One turn moves each row of this set onto another row. After a few examples, where does it send each row asked below?
Sase: [-19.7 -12.4  -3.7  17.1   4.1  -1.3  52.9   4.9   1.9 -13.9  -2.3   8.1
   6.9  -2.3  -4.7  13.6 -13.2   4.7   5.6   2.0   2.4   7.1  16.1  11.5
   1.5 -14.2   8.0  -5.4  14.0  -1.4  -0.9  12.8  -6.5  27.0  19.7  -2.1]
fuf: [ -4.5   2.1   2.3  -5.3  15.3   1.8 -30.3  28.7   3.6  19.1  11.4 -10.0
  -1.8  -3.2  18.0   8.9  17.5  11.6  -4.6  -0.3   9.3   1.3   9.2   7.8
  -6.4  15.5   4.8   0.5   6.4   2.8  -0.9   3.6  15.2  -4.9 -25.4  14.9]
Kof: [-29.7  23.5   2.5   6.3 -21.8   7.6 -28.1  43.3  19.2  -9.3  20.1 -14.6
  14.9  16.2  -8.3  -7.3 -23.4   4.1  -3.2  20.1 -10.8   8.6  22.8   4.5
   7.7  23.5   9.1  -0.7  14.8   7.8  -6.9  -0.1  -7.0  -2.5  21.8   1.1]
gegu: [ 13.5  15.9  -9.7  28.2   7.6  13.0 -39.2   1.1  10.2 -10.6  11.2  -0.9
 -15.3  10.6 -16.3  -6.7 -42.3   6.3  -2.8 -18.7   3.7  15.9  20.6   6.9
  16.3  -7.6  16.9 -23.3  14.3  -0.9 -14.0  -4.1  -9.1 -16.6 -12.1   3.6]
lilo: [ 14.6 -36.8  -0.3  -3.5  19.9   0.9  11.8  -3.2  11.2  -5.7 -23.9  -2.4
 -17.3  15.4 -12.7  -4.4  14.5   1.8  -0.7   2.5   3.9   3.6   2.6  16.0
   6.0  20.9  -1.1   5.3  13.8   4.3   0.4  -6.6  -3.2 -19.6  11.4 -15.2]
gulu: [ -2.6 -17.7  -3.9  22.9   0.5   2.1   1.2 -29.8  10.5  12.4  44.0  12.7
   5.0  10.4  13.2  -1.1 -14.9   7.9   8.8   8.4   2.8   6.5 -27.4   8.4
   3.6   4.1  18.8  15.2  15.6   7.3  -7.5   3.7 -11.7   6.6  34.2   3.1]
kebun: [ -9.7  23.8   1.0  27.5  24.0  12.0 -18.1  -7.3  10.4 -10.6  -7.6  23.5
  25.1  15.2 -44.0   7.6 -11.2  10.6   2.3  26.7 -11.3  16.3 -15.2   6.8
   3.5   8.4  16.5 -27.9  17.9  -2.9  -3.2  -9.3  -7.9  21.6  14.7   2.3]
ges: [-29.5  25.0   2.7   6.5 -19.5   6.8 -28.0  45.0  18.4  -5.9  18.3 -17.6
  14.5  17.5  -9.3  -6.1 -25.0   5.3  -4.2  21.3  -9.5   5.0  22.9   3.5
   4.9  21.3   7.3   0.7  12.7   7.1  -6.3   0.7  -3.9   0.2  23.7   3.9]
fozim: [ -2.9 -12.6  -3.9  22.0  -4.4   0.7   3.6 -30.0  11.0   7.1  43.6   7.8
   5.8   4.6   9.6   1.5 -16.8   4.7   7.9   8.7   2.0   7.3 -33.1   4.0
  -5.6   0.4  14.6  16.0  15.1   5.2  -7.5   3.0 -13.2   3.1  31.2   1.6]
kez: [ -2.1 -15.6  -2.2  23.6   5.6   0.4   1.0 -26.3   8.7  18.9  40.6   8.1
   4.4  13.1  11.5   0.1 -16.5  10.0   6.9   9.7   6.4   0.3 -27.1   7.8
  -0.6  -0.5  15.6  17.7  12.1   5.4  -5.4   5.4  -5.5  11.2  37.0   8.5]
Nibi: [-28.6  22.2   2.8   7.4 -16.7   7.4 -29.8  45.3  18.0  -2.5  18.5 -15.1
  14.6  20.3  -7.3  -7.6 -23.5   6.8  -3.9  20.7  -8.6   4.3  25.4   6.2
   9.8  22.9   8.8   0.2  12.8   7.8  -6.4   1.1  -2.7   2.0  24.9   5.1]
gat: [ -4.8   7.9   1.3  -7.2   5.3   1.8 -27.3  25.4   6.3   7.5  13.5 -13.3
  -0.4 -12.6  14.3  11.2  16.3   5.7  -5.1   0.0   6.3   7.2   1.3   1.3
 -16.4  13.4   0.7   0.1   7.8   1.8  -2.2   2.1   9.1 -13.3 -30.7   8.9]
fik: [ 15.1 -29.7   1.2  -4.6  18.0  -1.7  14.4  -1.2  11.4  -6.5 -26.2 -11.7
 -16.6  12.1 -18.2   0.1  10.5  -0.7  -2.8   3.4   5.8   0.4  -4.1  10.7
  -9.1  12.5  -8.5   9.2  10.4   1.5   1.8  -5.6  -0.6 -19.8  10.0 -12.8]
gor: [ -9.5  22.9   1.6  28.2  25.8  12.0 -19.0  -6.5  10.2  -7.9  -8.2  23.5
  25.3  16.6 -43.3   7.0 -10.9  11.8   2.5  26.8 -10.2  14.9 -14.1   7.4
   4.9   7.6  16.4 -27.9  17.1  -2.8  -3.3  -9.0  -6.8  23.6  15.9   4.3]
Rumub: [-29.4  21.1   2.1   7.3 -18.9   8.2 -29.3  43.9  19.0  -5.9  20.0 -12.4
  13.9  18.9  -6.5  -8.5 -22.3   6.2  -2.8  19.8 -10.4   7.9  25.7   6.9
  13.2  25.9  11.2  -1.6  14.7   8.3  -7.3   0.1  -5.7  -0.5  23.2   2.0]
pili: [ 13.5  21.8  -7.9  28.0   7.3  11.0 -36.8   3.6   9.8  -9.5   8.8  -8.8
 -14.9   8.0 -21.0  -3.0 -46.0   5.0  -4.6 -17.7   6.4  12.9  15.2   2.6
   3.9 -14.8  10.2 -19.6  11.3  -2.8 -12.9  -3.2  -6.2 -15.7 -12.1   6.7]
fineb: [ -5.7   2.3  -1.6  -7.2   2.0   4.8 -29.0  21.2   7.9   1.7  17.7  -4.3
  -0.3 -13.5  19.0   7.0  20.4   5.7  -1.8  -2.8   1.6  14.2   5.0   5.8
  -3.3  22.6   8.8  -5.0  13.3   3.9  -4.8   0.4   2.5 -18.3 -33.5   2.9]
Keva: [ -2.2 -10.4  -1.9  23.0   0.5  -1.1   3.7 -26.5   9.4  14.1  40.5   3.1
   5.4   8.3   8.0   2.7 -19.1   6.7   6.0  10.3   6.0   1.4 -32.3   3.3
 -10.2  -4.5  11.2  19.0  11.5   4.4  -5.8   4.9  -7.1   8.4  34.3   7.1]
fozu: [-19.8 -15.5  -4.1  18.2   6.9  -0.7  51.7   4.9   1.3 -11.1  -2.0  11.6
   6.2   0.5  -2.2  12.2 -12.4   7.0   5.9   1.4   2.6   6.7  19.6  14.3
   7.7 -11.0  10.7  -5.8  14.6  -0.9  -0.7  12.9  -5.8  29.0  21.7  -1.0]
gif: [ -9.6  24.3   1.7  28.2  24.8  11.6 -18.3  -7.1  10.3  -8.8  -7.9  22.7
  24.8  15.3 -44.2   8.3 -11.7  11.3   2.2  27.1 -10.2  15.1 -15.6   6.0
   2.8   6.3  15.5 -27.2  17.1  -3.5  -3.1  -8.8  -6.4  22.7  15.2   3.6]
lome: [ -5.2  -3.1   0.1  -5.4  11.9   4.7 -32.4  23.7   5.4  13.2  15.5  -0.5
  -2.2  -4.2  23.3   5.0  21.8  11.3  -1.7  -2.6   5.0   9.0  13.0  12.2
   7.0  24.5  12.3  -4.2  12.0   5.3  -3.0   2.0   8.3 -10.1 -27.2   8.6]
rurig: [-20.1 -16.4  -5.2  17.5   3.7   0.6  51.4   2.8   2.3 -15.4   0.2  13.6
   6.9  -1.3  -0.7  11.3 -10.8   5.4   7.2   1.0   0.5  10.0  19.6  14.9
  10.6  -8.7  12.7  -7.7  16.8   0.0  -1.7  12.0  -9.6  25.1  19.4  -4.6]
Duzus: [ -9.4  22.4   0.8  28.8  25.7  12.4 -19.0  -7.5  10.4  -9.0  -7.3  24.6
  25.1  16.2 -42.8   7.1 -10.8  11.5   2.9  26.1 -11.0  16.2 -14.5   7.4
   5.9   8.6  17.1 -28.5  18.1  -2.8  -3.0  -9.2  -7.5  22.3  15.4   3.0]
duv: [ 15.2 -33.7   1.3  -3.4  24.1  -1.2  11.9  -0.1  10.2  -0.2 -27.1  -7.6
 -17.7  17.4 -14.6  -2.5  12.0   2.7  -2.8   3.5   7.3  -2.0   1.3  15.0
  -0.7  15.4  -4.9   8.3  10.8   3.1   2.1  -5.5   2.7 -15.1  13.8 -10.2]
ruki: [-20.0 -13.6  -5.0  17.3   0.7  -0.2  53.2   2.1   3.0 -18.5  -0.4  11.0
   7.3  -4.4  -3.6  12.8 -12.3   3.2   6.5   0.9   0.5  11.1  16.2  11.9
   4.8 -11.1   9.9  -6.7  17.1  -0.8  -2.2  11.7 -10.1  23.6  18.0  -5.0]
vuvu: [ 14.8  19.5  -6.8  29.4  15.1  10.3 -38.2   6.9   7.6   0.4   5.6  -8.9
 -16.1  15.3 -19.4  -3.7 -45.8   8.8  -5.9 -17.1   9.9   6.7  19.7   5.7
   7.0 -16.0  10.9 -17.8   8.6  -2.5 -11.6  -1.3   0.3  -8.1  -7.2  12.7]
monak: [ 14.2  13.7  -8.0  29.5  16.2  12.3 -40.7   4.7   7.6  -0.5   8.1  -0.9
 -16.8  17.7 -14.5  -7.2 -43.0  10.9  -3.7 -18.2   7.7  10.3  24.7  10.3
  19.4  -8.3  17.4 -21.4  11.9  -0.5 -12.0  -2.7  -2.7  -9.7  -6.8   9.6]
Bibe: [ 14.5 -32.0  -0.9  -5.0  14.2   0.0  13.9  -4.7  13.2 -12.1 -23.5  -6.5
 -16.5   9.7 -15.8  -1.6  12.9  -2.0  -1.3   2.3   2.2   6.0  -2.7  11.7
  -2.6  17.8  -4.4   5.9  14.1   3.2   0.1  -7.2  -6.0 -23.8   8.0 -17.6]

duv turns into fik
fineb turns into lome
Where do these go?
monak turns into vuvu
fozim turns into gulu
kebun turns into Duzus
ruki turns into rurig
Kof turns into Rumub

